Here are some numbered points:
[-2.3  1.3  0.6  0.1 -0.3  0.1  0.1  0.4 -1.4 -2.2 -2.   1.3  0.7  2.3
  1.5  0.1 -1.4  1.4 -0.1  0.2  0.1 -0.7  1.2 -1.2] 0
[-1.2 -0.7  0.8  0.6 -1.  -1.4 -0.6  0.3 -0.6 -1.5 -0.5  1.  -1.7  1.2
  0.7 -0.8 -0.9  0.2  0.1  0.6  0.1 -0.2  0.3  0.1] 1
[ 0.  -0.6 -1.5  0.3 -1.5  0.2  1.6 -0.9  1.1  0.6  0.1  1.   0.7  0.7
  1.2 -0.2  0.9  0.3  0.6  0.6 -0.6  0.   2.   0.1] 2
[-0.2 -0.2 -0.4 -0.2  0.2  0.5 -0.2  0.7 -0.2 -0.9 -0.1  0.2  0.6  0.1
  0.7  0.3 -0.2  0.5 -0.2  0.1  0.  -0.3 -0.4  0.3] 3
[ 0.7  0.6  0.9 -0.6  1.5  0.9 -0.3  0.2 -0.4 -0.6  0.3 -0.9 -0.2  0.4
 -0.4 -0.4 -0.8 -0.7  0.3 -0.4  0.  -0.9 -1.5 -0.7] 4
[-0.1 -1.  -0.7  0.4 -1.5 -0.3  2.1 -1.9  0.8  1.9  0.4  0.6  1.4  0.1
  0.6  0.9  1.1  0.2 -0.1  1.8 -0.4 -0.6  1.9  0.3] 5
[ 2.2  1.6 -0.4 -0.7  1.1  0.1  1.5 -2.9  0.8  1.7  0.3 -1.8  0.  -1.
 -2.1 -0.1  1.9 -3.  -0.2 -1.   0.   0.3 -0.3  0. ] 6
[-1.9  1.   1.1  0.9  0.5 -2.  -0.9 -0.2 -1.3  0.2  0.2 -0.5 -1.2 -0.9
 -0.6  1.2  0.6 -0.3 -0.7  1.3  0.9 -1.  -1.5 -0.2] 7
[-2.3  1.8 -1.1  0.2  1.   1.2 -0.1 -0.9 -0.4 -2.3  0.   0.5  0.9 -0.1
  0.2  0.8  1.7 -0.1 -0.5 -0.4  0.6 -0.2 -1.2  0.3] 8
[ 0.4  0.  -0.4 -0.7 -0.5  0.8  1.4 -1.   0.9  0.  -0.3  0.1  2.1  0.3
 -0.1  0.3  0.6 -0.7 -0.4 -1.2 -0.4  1.   0.7  0.7] 9
[ 1.9  0.5 -0.9 -0.8  0.6  1.3  1.2  0.  -1.1 -0.4 -1.1  0.4  1.6 -1.1
 -0.8  0.   0.1 -0.7 -1.  -1.   0.4  1.3 -0.4  0.6] 10
[ 1.3 -0.8 -0.8 -0.6  0.8  1.  -0.3  0.3 -0.1 -1.8 -0.8  0.  -0.1 -0.9
  0.2  0.   0.1  0.2 -0.8 -1.4  0.   0.9 -1.   1.9] 11
[ 1.9 -1.2 -0.1 -0.5  0.2  2.5  1.8 -1.4  0.  -0.4  0.5  0.4  0.4 -0.1
 -0.8 -0.9 -0.5 -1.  -0.1 -0.8 -0.3  0.4 -0.9  0.7] 12
[-0.3  1.4  0.4 -0.8  0.7  1.1 -0.2  1.  -1.1 -1.2 -0.1  0.5  2.5 -0.6
 -1.5  0.   0.  -1.2 -0.9 -1.4  0.6  1.7 -1.7  0.3] 13
[-0.6  0.8 -0.7  0.3 -0.7  0.2  1.   0.4 -1.2 -2.1 -1.1  1.8  0.7  1.1
  0.6 -0.7 -0.2 -0.6 -0.2 -0.2  0.4  0.7  0.  -0.1] 14
[ 2.1  1.5 -0.4 -0.8  1.1  0.3  1.9 -3.2 -0.2  0.6 -0.4 -1.   0.3 -0.5
 -1.6 -0.2  1.7 -2.9 -0.6 -0.3  0.2 -0.2 -0.4  0.2] 15
[-0.9  0.3  1.5  1.1 -0.9 -1.8 -0.7 -0.2 -0.5  2.2  0.9  0.1 -1.9  0.7
 -0.3 -0.9 -0.8  0.   1.4  2.2  0.  -1.   1.2 -2.2] 16
[-0.8 -0.5  1.4 -0.1 -0.2 -0.6 -1.4  1.4 -0.5 -0.5 -0.4  0.2  0.   0.3
 -0.1  0.  -1.5  0.9 -0.2 -0.2  0.   0.5 -0.1  0.1] 17
[ 1.1 -0.4 -0.6  0.6 -0.8 -0.4  0.7 -1.1  0.8 -0.2 -0.1  0.1 -3.1  0.7
 -0.1 -1.8 -0.1 -1.1  0.7 -1.1 -0.2  0.2  0.6 -0.3] 18
[-1.   0.2 -1.   0.5 -0.4  0.4 -0.1 -0.5  0.4 -1.7 -0.1  0.8 -0.8  0.4
  0.3 -0.5  0.6 -0.2  0.1 -0.7  0.2  0.6  0.   0.5] 19
New points follow, each followed by the numbers of its two nearest points above, nearest first.
[-0.5  0.9 -0.2 -0.3  0.8  0.1 -0.6  0.8  0.2 -0.1 -0.5 -0.9  0.2 -0.5
 -0.1  0.9  0.   0.6 -0.5 -1.3  0.1  0.2 -0.4 -0.3] -> 3 17
[-1.1  3.1 -1.5  0.7  0.9 -2.   0.5 -1.4 -1.1  0.  -1.6 -0.5 -1.  -0.2
  0.7  1.2  2.3 -0.3 -0.5  1.2  0.7 -1.5  0.7 -1. ] -> 7 8
[-0.9  0.4  1.5  1.1 -0.9 -1.7 -1.   0.4 -0.6  1.7  1.   0.4 -1.7  0.8
 -0.3 -1.3 -0.8  0.   1.6  2.3  0.1 -0.8  1.1 -2.2] -> 16 1
[-1.1  0.   1.5  0.9 -1.1 -1.3 -0.9  0.8 -0.1  2.   1.4  0.4 -1.2  1.2
  0.1 -1.1 -1.   0.4  2.   2.3 -0.2 -1.   1.3 -2.5] -> 16 1
[ 1.8  0.1 -0.5 -0.4 -0.3  0.4  1.  -1.6  1.3  0.5  1.2 -0.1 -0.6  0.9
 -0.3 -1.7  1.1 -2.1  1.4  0.2 -0.4 -0.1  0.7 -0.5] -> 18 12
[-0.7 -0.5  0.3  0.6 -1.1 -1.6 -0.1  0.3 -0.2 -0.5 -0.5  0.6 -1.6  1.1
  0.9 -0.4 -0.6  0.2  0.2  0.7  0.  -0.4  0.6 -0.3] -> 1 17
[ 0.1  0.6  1.2 -0.6  0.7  0.8 -0.6  1.1 -1.  -0.3  0.3  0.   1.7 -0.7
 -1.7  0.  -0.9 -0.8 -0.6 -0.8  0.5  1.2 -1.7  0. ] -> 13 4
[ 0.9 -1.2  0.1 -0.6  0.9  1.  -0.9  1.1 -0.2 -1.8 -0.1  0.   0.4 -0.8
 -0.2  0.  -0.4  0.1 -0.8 -1.   0.1  0.8 -1.8  1.9] -> 11 3
[ 1.8 -2.5  1.6 -0.3 -0.2  0.8  0.6  0.8 -0.7  0.4  1.1  0.3  0.9 -0.6
 -1.1 -0.5 -1.8 -0.7 -0.2  0.3 -0.1  0.4 -1.9  1.1] -> 12 4
[ 0.2  0.2  1.1 -0.4  0.6  0.1 -0.7  0.7 -0.4 -0.7  0.6 -0.2  0.3  0.1
 -0.9 -0.7 -0.5 -1.1  0.2 -0.6  0.2  0.4 -1.5  0.1] -> 4 3
[ 2.  -0.8 -0.6 -0.9  1.2  1.2 -0.4  0.2  0.3 -1.  -0.3 -0.6  0.2 -1.2
 -0.4 -0.1  0.2 -0.3 -0.7 -1.4 -0.2  0.9 -1.2  1.8] -> 11 10
[-0.1 -0.2 -1.1  0.1 -0.9  0.3  1.1 -0.9  1.3  0.3  0.3  0.3  0.5  0.8
  0.9 -0.2  0.8  0.   0.6  0.  -0.4 -0.1  1.4 -0.1] -> 2 9
[-0.7  0.9 -0.1 -0.3  0.7 -0.1 -0.6  1.2  0.1 -0.2 -0.5 -0.7  0.4 -0.2
  0.1  0.8 -0.1  0.6 -0.4 -1.1  0.2  0.  -0.4 -0.3] -> 3 17
[ 0.2 -1.  -0.7  0.4 -1.4  0.4  1.6 -0.4  0.3  0.6 -0.4  0.7 -0.3  0.5
  0.8  0.  -0.7  0.8  0.   0.2 -0.3 -0.1  1.2 -0.3] -> 2 3
[-0.2  1.  -0.9 -0.2  0.3 -0.9  0.   0.6 -0.6 -0.8 -1.4  0.5  1.4  0.2
  1.1  0.6  1.   0.3 -0.4  0.5  0.1  0.   0.8  0.4] -> 3 14
[ 0.4  0.2 -0.1 -0.8  0.   0.6  0.7 -0.5  0.  -0.1 -0.7  0.2  2.4  0.
 -0.3  0.4  0.2 -0.4 -0.8 -0.7 -0.2  1.   0.4  0.9] -> 9 10
[ 1.4 -1.9 -0.2  0.5 -1.  -0.4  0.4 -1.3  1.4  1.7  0.9 -0.6 -2.2 -0.5
 -0.3 -0.5 -0.1 -0.1  0.3  0.3 -0.5 -0.1  0.7  0.4] -> 18 2
[ 1.4 -0.7 -0.1 -0.7  1.   0.9 -0.5  0.7  0.  -1.2 -0.3 -0.4  0.2 -1.
 -0.4  0.   0.  -0.2 -0.7 -1.3  0.   0.9 -1.3  1.6] -> 11 10
